-19   56  -45  -13
-39   17  -46    5
 17  -14   17    2
yields -46

-16    8  -20  -19   -9   14
-46   22   41  -15  -40   26
  5   19    8  -46    2    9
yields 41

-22   -2   -6  -14   18
-44   -5   -7   -6   15
 -8    3   -8   -6   12
yields -7

 24   26  -26  -21   -9  -19  -18
-46    5    1  -31   13  -30  -33
 -6   11  -13    4    2    5  -11
yields 1

-19   19   35   34   15   -4
-34  -44  -31    1   23   19
  9   19   21   17   15   17
yields -31

 45   31   32   52  -10
  4   20   35    9    2
 16    1   30   44  -12
yields 35

-13   42  -30   -6   24   17
 27  -32  -17  -11   50    7
 15  -26  -24  -17   39    0
yields -17

-39   -3  -42   14
-22    1  -25   17
 10   -6   53   16
yields -25

 36   -7   -4  -45  -31    8
-35   11   53  -42  -19  -21
-32   -9   44   53   20  -41
yields 53
---
[-0.035  0.145 -0.069 -0.175] ans = 0.145

[[ -2.971  -1.748  -7.218 -17.849  -8.940]
 [ 16.734  14.858  10.227 -17.849 -15.890]] ans = 10.227

[-166.5   55.7 -161.5  142.9 -118.5 -113.8   76.3] ans = -118.5

[[-17.1   4.3   4.2  -6.3  -6.1  11.1]
 [  2.8  -5.7   0.4   3.6  -8.5  11.6]] ans = 3.6

[-0.04 -0.70 -0.06 -0.55 -1.20  1.05 -0.60] ans = -1.20

[ 0.01  1.68 -0.33 -1.22] ans = 1.68

[ -7.808 -10.524  14.133  15.017  -0.906 -12.377] ans = 15.017
---
[-0.34, -0.63, 1.20, -1.31, 0.19, 0.11, 0.88] ans = 0.11
[102.88, -177.35, 68.68, 83.74, 70.69, 90.91, 94.21] ans = 90.91
[-12.47, -8.70, -0.11, 17.41] ans = -0.11
[1.431, 0.644, 0.383, -1.452] ans = 0.383
[10.1, 9.3, 14.3, -9.1] ans = 14.3
[-0.138, 0.141, -0.150, -0.007, 0.127] ans = -0.007
[0.209, -0.127, -0.236, -1.093, -0.568, 1.182, -1.180] ans = 1.182
---
[  8 -21  32  41  43  35  14] ==> 14
[-15 -46  25  -6 -28  -3] ==> -3
[ 41 -38  -7  17 -17] ==> -17
[-20   6 -54  13] ==> 13
[  5 -51  36 -26 -32] ==> -32
[ 40 -24  -5 -48  27   9] ==> 9
[  0 -46 -38  -5  28 -19] ==> -19
[56  0 -4  1] ==> 1
---
array([[ -9,  12, -12, -15,  16],
       [  4,  27, -31,  52,  11]]) → 27

array([[-10,   3,  45,  -9,   7],
       [ 11,   1,   2,  -2, -19]]) → 1

array([[-11, -10, -45, -29, -16],
       [ -6,  31, -32, -13,  43]]) → 31

array([[ 52,  25,  40,  14,  35],
       [-16,  -3, -10,   8,  -7]]) → -3

array([[  2, -19, -41, -22,   8],
       [-13,  32,   5, -17, -12]]) → 32

array([[-22,   7, -17, -27,  34],
       [-22,  -4, -15, -25,  44]]) → -4

array([[-22,   8,   0, -18, -11],
       [ 27, -35, -40,  53,  20]]) → -35
---
[33 40 34 43 35] -> 34
[ 28  -3  52 -22   9] -> 52
[ -9  19  38  33 -48] -> 38
[ 52  54  50 -53 -18] -> 50
[ 23  38  44 -14  51] -> 44
[ 21  43   0 -12  44] -> 0
[-57   6 -51 -18  24] -> -51
[38 -4 54  3 43] -> 54
[-22  33 -33  -3  41] -> -33
---
[[-18 -20  15 -21 -27 -11  -5 -13 -24 -22 -10]
 [ -6  -6  26   3 -12  -7  16 -11   5  -3  -3]
 [-21 -18  54   2 -26 -26  28 -14  11 -19 -17]
 [ -3  -2  20   2  -6  -1  11  -8   5  -3   0]
 [ -6  -5   2 -10  -7   0  -7  -6 -18  -5   2]
 [-20 -20  39  -7 -27 -20  16 -14  -2 -20 -15]] >> -10

[[  2   3   4   3   8  -3  10  11   6   4]
 [-22 -18 -16 -21  21   6  30  42 -16 -23]
 [ 11   8  13  15  -5  -6  -2  12   2  18]
 [ -8 -10  -4  -5   8   4  16  36 -16  -4]
 [ 10  12   7   9   8  -2   7  -5  16   8]
 [-21 -15 -20 -25  34  15  40  26  -6 -29]
 [ 16   9  14  24 -16  -7 -12  21  -9  27]
 [  2   6   4   2   9  -4  11   5  11   3]
 [  8   7   9   7   8   2  10   4   8   8]
 [ 14  14  11  12   6   0   6  -7  15  13]] >> 4

[[ -5 -11   2   9 -16  -7  -5  -7]
 [ 13  12   8   8   9  11 -14 -11]
 [  5   8   6 -24 -15  -7   7   3]
 [  9   3   1 -11  46  10  -7   8]
 [-29   5   1  -9   8 -23 -11  29]] >> -7

[[-21  -2 -20   8   0  -9  10 -50  52 -10 -10 -30  -9 -43  15   1]
 [-11  10  -2   3  24 -29   1   0  -2  -8 -23   7   7   8  13   4]
 [ -4 -21  -3 -27 -15  -5  10  43 -26   0 -17   3  -1   5   7 -27]
 [ -3   9  19 -22  -4 -13  -4 -21   4 -25  12  15   7 -29  10  -7]
 [ 19  14 -34  23  18  24 -18 -21  22  24  -8 -28   1   6  14  11]
 [ -3  47 -25 -27  -7   3  18  22   3  -7 -12 -18   9  34 -18  -6]
 [ -4 -20   4 -33  35   2   1  -6  19  13  11  22   9  21   7  32]] >> 1

[[18 11 26  3 13 12 22]
 [12 23 21 13  0 23 16]
 [12 18 13 12  5 19 10]
 [ 0 22  9 24  0 22  6]
 [21  4 28  0 22  4 26]
 [19  3 46  0 19  5 45]
 [ 8  0  0  8 24  0  0]
 [ 8 19 21 15  2 20 17]] >> 22
